One vector is turned by the same rotation once a step. Each row is the vector after some number of steps, and that number follows the row.
The counts run from 0 to 254.
[118 166  96 147 153 129 130 125 151 106 173 115 167 140 129 111  99 131
 130 129 125 133 165  86 152 102 127 135  82 165 160 180 131 108 165 130
 113  87 177  71 111 106 138 142 113 109  93 146 117 135 108 160 139 152
  85 124  79 165 136 143 140]
25
[141 153  97 123 140 142  87 126 113 131 179 146 179 133 140 118 133 142
 147 154  92 129  99 120 136  76 138 121  89 176 147 170 130 104 144 111
 100  96 154  88 118 101 132 145  78  92 103 112  98 146 160 122 145 169
  88  90 127 163 125 145 126]
31
[113 174 110 124 158 159 102 146 129 125 158 133 176 144 134  99 120 153
 152 132  98 138 127 123 127  79 131  90  80 172 151 164 112  96 139 128
 114  86 154  84 110  92 133 126  84  98 107 120 101 135 157 140 154 162
  71 101 152 160 125 146 120]
33
[ 99 171 124 122  92  97 171 154 154 143 148 111 124 121 125 128 146 120
 154 131 100 106 125 149 123 111 136  93 118 125 136 158  91 105 128  78
 139 122 169 127  84  70 159 119  68 124 101  86 126 167 155 140 103 144
 118 127 121 142 156 175 133]
65
[147 152 101 115 121 118 118  98 155 135 172 137 172 122 164 102 163 151
 127 120  84 124 147 107 133  85 168 129 108 167 135 149 124 113 117  89
 124  92 166  74 116  99 119 140  74 137 113 109 124 161 147 100 138 140
  91  94  89 168 133 114 161]
184
[162 132 110 104 142 122 137 157 142 107 169 104 134 158 162 171 127 144
  97  99 122 145 144 104  92 107 131 132  53 161 143 153 128 142 151  99
 114 108 126 114  86 114 143 110  90  89 102 136 107 134 124 113 170 108
  90  79 120 153 157 148 162]
105
[143 166  99 122 157 137 135 122 144 102 164 124 149 174 160 137 137 146
 117 109 121 155 133  87  94 114 139 124  77 152 158 155 124 160 138 135
 111 112 170  81  82 100 106 148  78  77 130 155 111 103 136 145 169 141
  72  87 122 147 129 133 119]
18
[123 135 110 176 131  64 169 122 131 132 171 133 142 127 114 101 128 130
 111 129 110 100 154 140 116  95 150 140 109 119 137 181 135 120 135  76
 124 111 179  79  73 129 146 146  97 116 107 125 115 165 121 127 120 156
 133 120  78 149 157 185 147]
83
[100 164 121 151 149  80 177 118 154 124 141 131 116 160 148  97 167 113
  90 112 115 135 157 126  90 122 133 148  81 127 130 169 121 184 117 104
 153 115 176  90  81 109 133 144 108 112 131 129 135 141 100 143 130 131
 101 118  69 172 160 163 134]
239
[129 116 103 130 153  82 162 129 112 132 170 149 120 145 139 145 145 133
  78 133 103 112 110 135  80  92 149 128  74 139 119 158 121 143 124  80
 112 126 143 101  84 134 135 137  69  81 142 125 103 145 155 120 146 151
 103 110 129 152 147 191 127]
88
[114 170 102 144 116  99 159  89 173 120 145 133 110 159 149 118 156 112
 114 144 105 126 137  90 112 143 145 146 121 133 157 149  99 175 117 119
 144 132 195  82  94  76 128 173  80  96 144 113 145 135 144 156 130 148
  95 124  85 165 135 137 112]
155
[148 138 110 125 130 121 127 171 142 112 176  97 153 145 152 163 122 131
 130 107 133 144 141 117 122 107 132 124  54 154 148 167 144 116 164  81
 112 104 134 117  77 119 154 113 100 108  63 120 108 155 111  99 136 120
 100  93  99 162 166 146 180]
107
[113 158 105 177 137 136 120 128 132 121 134 155 129 172 132 100 145 123
 156 162 101 111 109 153 118 115 107 124 106 128 164 181  93 144 131 133
 122 123 183  96  92  78 157 150  93  74 128 133 121 130 170 157 139 165
 125 104 138 156 145 178  96]
144
[159 138 109 132  84 107 138 145 148 117 146 115 130 142 164 160 143 141
 131 114  92 120 139 151  98 118 127 128 114 112 157 153  99 139 134  69
 136 124 148 132  65  71 165 122  67 100 115 117 103 138 164 106 149 113
 146  92 138 140 172 170 156]
217
[128 145  92 131 131 118 127 119 134 127 158 139 130 119 164 130 125 145
  98 151  74  86 156 120 143  86 119 163 108 185 139 151  86  95 130  95
 134  89 142  96 131  90 165 110  90 105 138 120  94 156 153 117 177 135
 112 136 103 183 147 171 163]
198
[155 136 113 110 138 120 142 164 141 112 176 100 142 154 163 170 122 136
 113  98 130 145 138 107 109 107 129 130  51 161 145 159 138 126 161  90
 111 113 131 124  82 116 146 111  89  98  82 126 100 142 121 106 153 115
  97  88 107 163 161 146 178]
106
[129 139 103 148 160 125 127 124 141 114 152 135 119 159 164 119 129 129
  96 139 111 118 161 114 134  93 102 177  62 181 138 166 112 129 141 111
 131  90 141  92 124 117 166 117 131  95 112 126 105 150 110 122 169 130
 103 115  77 192 152 167 163]
112
[114 160 120 136  88 106 136 136 168 143 139 122 135 125 156 101 168 127
 135 125  81 115 152 165 130 100 130 121 119 142 137 153  93 112 121  72
 158  97 163 120  99  69 177 108  95 147 104  95 130 174 135 111 119 126
 126 120  97 170 164 156 171]
210
[129 152  90 138 153 120 125 111 144 117 172 132 147 145 147 121 113 130
 103 154 105 115 149  79 149 101 130 171  81 184 158 162 117 123 147 130
 116  93 161  69 140 104 138 145 110  87 119 133 110 135 125 151 156 157
  73 130  82 181 130 147 136]
27
[116 162 120 141 107 133 102 130 172 133 131 116 131 152 169  99 165 102
 162 130 108 147 134 142 138 110 116 138  87 153 141 166 105 136 139 112
 143 104 159 116 110  75 177 124 117 125  77  93 143 164 116 118 130 134
 113 104  75 190 165 126 161]
125
[154 157 100 114 148 153 138 123 145 115 169 126 162 139 164 123 121 177
 114  97  93 133 175 115 113  88 142 113 103 167 151 135  99 119 133 110
 125  87 155  81  91  92 123 110  80 107 147 143 108 125 156 124 184 115
  86 100 130 145 133 146 145]
188
[111 157 108 129 124 123 153 139 134 128 134 136 112 142 136 141 126 151
 127 146  78  95 133 148 102  99 121 111 117 149 141 149  71 113 116 100
 142 112 158 122  91  63 155 114  66  80 159 111 107 135 190 149 159 145
 108 130 163 148 138 196 113]
61
[119 167 107 138 107 126 151 146 159 110 144 102 130 129 133 139  91 144
 135 131  94  99 186 102 153 119 112 135 119 151 171 151  83  87 150 108
 148 100 166 106 106  68 165 106 102  98 125 121 117 137 146 167 161 121
 112 149 106 159 141 173 148]
52
[108 158 104 160 142 136 133 130 135 129 127 146 115 171 136 119 140 119
 152 154 100 111 108 144 109 124 101 121 104 136 157 171  89 157 127 140
 131 128 173 103  88  76 156 152  91  64 139 120 119 115 170 163 152 169
 116 112 152 156 138 186  95]
145
[142 124 102 144 142 120  96 131 130 123 155 147 131 153 166 136 148 125
  99 154  96 119 115 134 122  94 114 163  59 182 127 162 116 138 147 100
 120 100 123 104 127 111 168 126 105  85 115 110  99 158 140 104 161 147
 108  97 105 198 152 149 160]
114
[134 136  94 149  79  97 127 119 153 130 157 135 133 115 142 139 116 129
 129 159  82  86 143 128 152 117 122 155 132 155 166 152  92  95 141  81
 131 106 166 111 124  68 173 131  90 102 114  95 112 164 167 139 139 143
 134 132  96 169 140 161 154]
55
[106 169 118 129 166 166 116 173 127 126 132 117 125 165 147 125 144 136
 149 126 111 142 125 155 113  90  90 100  61 168 135 174 106 125 132 129
 129  92 136 119  99  94 165  92 102  94 101 118 118 135 129 137 166 137
  85  98 143 177 157 166 138]
119
[131 157 106 133 124 127 136 151 151 117 169 107 166 114 131 117 106 155
 146 115 102 110 175 127 165  85 124 115 105 156 156 162 116  67 154  96
 125  78 160  91 103  97 158  97 106 128  89 127 112 160 128 129 141 132
 112 123  96 162 149 161 171]
194
[120 157 121 138 164 161  98 168 129 131 144 125 136 165 152 117 147 136
 157 128 110 144 117 166 116  87 100 103  59 163 130 176 112 126 133 120
 118  96 140 108  96  98 156 109 107  98  98 119 109 143 136 123 160 142
 100  84 142 172 157 165 150]
118
[ 91 183 110 122 158 103 181 130 160 126 155 131 110 165 135 136 143 101
 108 133 132 140 124  81 116 136 137 126  69 152 134 158 122 157 130 127
 125 131 175  91  97  94 131 151  89 103 108 122 140 138 107 156 125 158
  62 124  86 172 148 148 117]
10
[141 154 114 155 101 147 116 168 165 109 145  99 139 163 142 146 130 130
 184 118 117 143 136 149 121 135  96 119  95 126 181 174 108 129 159 113
 129 123 160 124  69  68 173 127 102  86  78 127 129 128 147 146 132 127
 131  91 126 153 158 158 136]
134
[148 132 113 139  93  81 157  98 160 130 151 140 125 135 155 130 167 135
 106 119  85 107 135 143  89 123 163 139 129 121 149 146  94 157 110  69
 140 126 172  98  74  84 141 150  59 111 143 109 122 152 170 114 140 126
 135 107 111 138 156 162 143]
72
[115 160 122 131 143 149 118 157 125 136 148 132 146 128 143 112 144 153
 144 123  84 112 134 176 119  74 120  84 100 155 141 162  90  94 121  95
 135  93 149 111  95  84 157  92  84 117 121 112 106 146 170 124 155 142
 114 104 159 155 149 182 143]
203
[142 134 102 131 113 123 108 128 122 135 164 147 150 118 155 139 144 151
 120 155  75  97 123 147 128  76 121 143 102 170 140 152 104  97 131  80
 122  95 136 104 122  90 166 113  67 103 119 105  91 156 175 100 160 140
 123 111 131 176 141 168 162]
200
